128 stands for zero in the data rows.
Here are some points:
[157, 97, 108, 79, 144, 92, 102, 116, 149, 127, 128, 135, 109, 134,
 106, 106, 91, 91, 120, 152, 97]
[118, 134, 125, 82, 173, 128, 132, 95, 154, 158, 151, 108, 196, 80,
 153, 104, 95, 90, 124, 151, 87]
[177, 113, 124, 92, 126, 85, 150, 117, 154, 109, 127, 118, 95, 123,
 123, 100, 105, 117, 136, 181, 144]
[128, 129, 167, 106, 154, 135, 165, 113, 183, 141, 115, 133, 101, 80,
 129, 209, 97, 118, 142, 150, 133]
[65, 176, 140, 154, 123, 178, 125, 154, 130, 158, 121, 145, 161, 151,
 109, 112, 170, 159, 174, 181, 152]
[108, 135, 110, 117, 182, 149, 97, 109, 152, 137, 138, 119, 86, 164,
 135, 112, 117, 141, 169, 90, 120]
[134, 128, 140, 106, 111, 104, 144, 123, 133, 146, 153, 109, 123, 115,
 164, 198, 106, 117, 92, 104, 111]
[104, 207, 123, 158, 91, 181, 139, 96, 182, 185, 161, 86, 100, 117,
 104, 178, 118, 201, 87, 116, 221]
[145, 104, 118, 111, 151, 118, 201, 114, 117, 108, 116, 136, 139, 251,
 158, 140, 121, 97, 112, 115, 102]
[64, 168, 162, 188, 112, 182, 177, 168, 74, 142, 97, 163, 116, 129,
 137, 134, 181, 171, 197, 121, 142]
[100, 141, 103, 109, 188, 144, 103, 113, 104, 136, 156, 107, 108, 106,
 100, 131, 154, 108, 147, 126, 102]
[119, 111, 152, 110, 169, 119, 177, 134, 82, 93, 119, 137, 115, 105,
 129, 135, 163, 86, 155, 117, 85]
[109, 180, 127, 132, 146, 157, 110, 115, 163, 151, 192, 61, 84, 156,
 115, 108, 165, 154, 99, 141, 188]
[137, 103, 98, 95, 171, 99, 125, 120, 109, 101, 139, 124, 96, 227,
 150, 95, 131, 82, 132, 145, 76]
[123, 109, 110, 103, 144, 122, 118, 109, 134, 151, 134, 137, 122, 102,
 82, 91, 90, 99, 124, 149, 79]
[140, 153, 109, 134, 110, 132, 87, 99, 151, 138, 176, 73, 98, 104,
 124, 132, 117, 140, 59, 126, 165]
[186, 115, 97, 85, 111, 74, 84, 110, 122, 123, 155, 96, 127, 97,
 136, 100, 94, 124, 110, 151, 122]
[102, 116, 116, 112, 135, 125, 108, 169, 63, 130, 82, 179, 225, 103,
 186, 85, 168, 93, 170, 200, 90]
[155, 121, 184, 138, 42, 89, 110, 191, 46, 117, 61, 184, 108, 161,
 85, 100, 155, 116, 156, 146, 144]
[152, 108, 153, 93, 151, 87, 147, 129, 80, 103, 142, 113, 148, 143,
 115, 99, 136, 66, 120, 91, 88]
[190, 98, 109, 80, 80, 61, 95, 127, 177, 128, 134, 122, 141, 182,
 129, 130, 74, 79, 88, 121, 137]
[88, 123, 101, 152, 133, 151, 187, 177, 119, 132, 85, 183, 229, 205,
 120, 101, 143, 132, 196, 134, 122]
[180, 107, 185, 105, 106, 84, 132, 133, 115, 100, 118, 124, 137, 117,
 157, 134, 110, 132, 135, 126, 141]
[103, 151, 69, 155, 153, 154, 120, 122, 114, 117, 151, 109, 188, 92,
 122, 183, 147, 162, 141, 87, 121]
[133, 101, 123, 98, 176, 109, 134, 138, 109, 84, 116, 138, 134, 106,
 98, 118, 162, 88, 153, 83, 101]
[156, 100, 101, 114, 137, 108, 90, 108, 109, 100, 108, 133, 104, 109,
 113, 137, 127, 106, 111, 119, 105]
[113, 116, 111, 150, 95, 126, 144, 185, 101, 128, 65, 194, 135, 105,
 86, 114, 138, 126, 189, 160, 132]
[183, 82, 200, 154, 92, 102, 171, 130, 183, 79, 88, 160, 178, 126,
 85, 187, 88, 169, 137, 120, 158]
[166, 73, 117, 170, 82, 93, 90, 209, 144, 54, 69, 189, 101, 162,
 107, 107, 170, 103, 148, 94, 166]
[96, 168, 110, 149, 148, 162, 119, 101, 98, 164, 176, 83, 111, 95,
 126, 152, 119, 171, 116, 112, 129]
12 more points follow, each with its number after it:
[155, 124, 150, 123, 124, 112, 187, 107, 171, 123, 164, 85, 109, 122,
 85, 82, 115, 128, 63, 156, 144] 0
[67, 164, 82, 146, 136, 172, 121, 158, 113, 144, 111, 154, 115, 93,
 131, 132, 163, 147, 177, 147, 133] 1
[183, 78, 105, 106, 79, 65, 215, 151, 135, 109, 107, 154, 124, 104,
 102, 124, 68, 124, 120, 113, 128] 2
[165, 81, 150, 144, 121, 100, 134, 144, 133, 75, 90, 154, 93, 150,
 132, 126, 113, 131, 131, 99, 132] 3
[177, 83, 77, 110, 129, 90, 109, 124, 149, 84, 103, 143, 94, 121,
 116, 98, 109, 100, 106, 150, 122] 4
[113, 166, 143, 131, 99, 139, 201, 107, 124, 172, 170, 94, 157, 81,
 116, 112, 98, 133, 88, 184, 135] 5
[165, 69, 105, 144, 93, 94, 145, 194, 120, 65, 68, 191, 82, 105,
 81, 137, 175, 94, 140, 243, 141] 6
[122, 121, 197, 118, 162, 142, 146, 104, 116, 116, 124, 123, 122, 130,
 85, 178, 141, 127, 123, 115, 107] 7
[186, 87, 168, 85, 84, 59, 119, 143, 111, 123, 125, 133, 100, 118,
 117, 147, 86, 83, 90, 122, 105] 8
[120, 111, 175, 122, 179, 124, 109, 125, 94, 115, 139, 124, 136, 97,
 178, 101, 145, 104, 151, 178, 79] 9
[113, 128, 111, 166, 114, 153, 95, 174, 139, 95, 105, 150, 107, 133,
 90, 117, 209, 136, 128, 139, 173] 10
[124, 144, 113, 81, 134, 116, 124, 108, 135, 164, 168, 94, 141, 108,
 126, 80, 115, 87, 88, 91, 105] 11
Which three of these numbered points are nearest to each point below, ignoring the 3 directions in which the first points spread most? Their numbers follow each, nearest first.
[132, 98, 120, 191, 99, 146, 161, 177, 185, 89, 82, 182, 117, 132,
 125, 142, 160, 158, 167, 144, 182] > 4 3 1
[103, 170, 127, 119, 125, 157, 106, 101, 147, 195, 181, 84, 137, 163,
 106, 112, 119, 126, 81, 92, 141] > 11 8 3
[146, 101, 159, 92, 152, 110, 135, 120, 156, 118, 107, 152, 102, 140,
 111, 91, 106, 112, 146, 96, 112] > 3 11 7
[137, 139, 80, 79, 122, 115, 106, 94, 132, 172, 159, 98, 130, 123,
 127, 102, 110, 93, 82, 113, 101] > 11 8 1
[137, 151, 132, 86, 110, 113, 223, 96, 184, 163, 176, 85, 202, 183,
 147, 134, 95, 95, 76, 191, 143] > 5 0 11
[153, 123, 255, 113, 129, 108, 160, 113, 92, 125, 126, 119, 99, 146,
 111, 94, 130, 152, 140, 97, 126] > 7 9 8
[179, 93, 125, 111, 66, 64, 88, 154, 103, 124, 116, 140, 122, 133,
 145, 148, 84, 93, 101, 98, 118] > 8 1 11
[135, 110, 160, 122, 151, 111, 112, 141, 53, 84, 112, 136, 137, 105,
 85, 194, 179, 107, 150, 137, 98] > 7 8 9
[152, 103, 168, 103, 160, 102, 139, 114, 137, 99, 146, 123, 138, 227,
 98, 138, 116, 98, 124, 109, 99] > 7 3 8
[117, 127, 117, 106, 145, 117, 129, 111, 46, 148, 138, 120, 151, 143,
 113, 121, 115, 70, 131, 105, 48] > 8 11 7
[100, 158, 86, 121, 131, 148, 106, 109, 135, 181, 170, 91, 129, 132,
 94, 116, 115, 121, 94, 114, 125] > 11 8 1
[157, 86, 111, 107, 130, 101, 170, 140, 152, 116, 97, 161, 145, 120,
 135, 97, 99, 129, 149, 107, 117] > 2 3 4
[94, 156, 128, 181, 151, 168, 153, 118, 92, 126, 151, 107, 133, 104,
 174, 133, 159, 168, 144, 186, 124] > 9 3 4
[129, 129, 150, 126, 132, 136, 127, 103, 136, 112, 137, 114, 136, 128,
 141, 191, 140, 135, 88, 136, 140] > 7 3 8
[96, 143, 138, 115, 187, 154, 143, 115, 131, 142, 139, 111, 142, 129,
 97, 117, 131, 131, 150, 197, 115] > 0 9 4
[104, 155, 201, 140, 163, 164, 112, 98, 155, 144, 144, 118, 166, 110,
 112, 150, 113, 152, 163, 162, 135] > 9 7 8
[183, 120, 158, 95, 112, 85, 148, 124, 128, 110, 127, 114, 147, 147,
 92, 105, 121, 133, 121, 142, 147] > 0 11 8
[98, 181, 129, 169, 88, 166, 164, 99, 109, 184, 168, 95, 105, 207,
 146, 99, 110, 167, 101, 161, 135] > 0 11 5
[135, 103, 117, 91, 124, 88, 114, 174, 78, 133, 100, 163, 115, 130,
 137, 188, 135, 63, 161, 94, 84] > 8 1 3
[110, 127, 157, 175, 109, 151, 109, 176, 123, 89, 101, 151, 88, 155,
 105, 160, 210, 129, 137, 105, 175] > 10 3 1
[208, 115, 100, 83, 53, 59, 111, 124, 168, 136, 141, 115, 121, 97,
 136, 93, 81, 97, 68, 123, 156] > 11 1 4
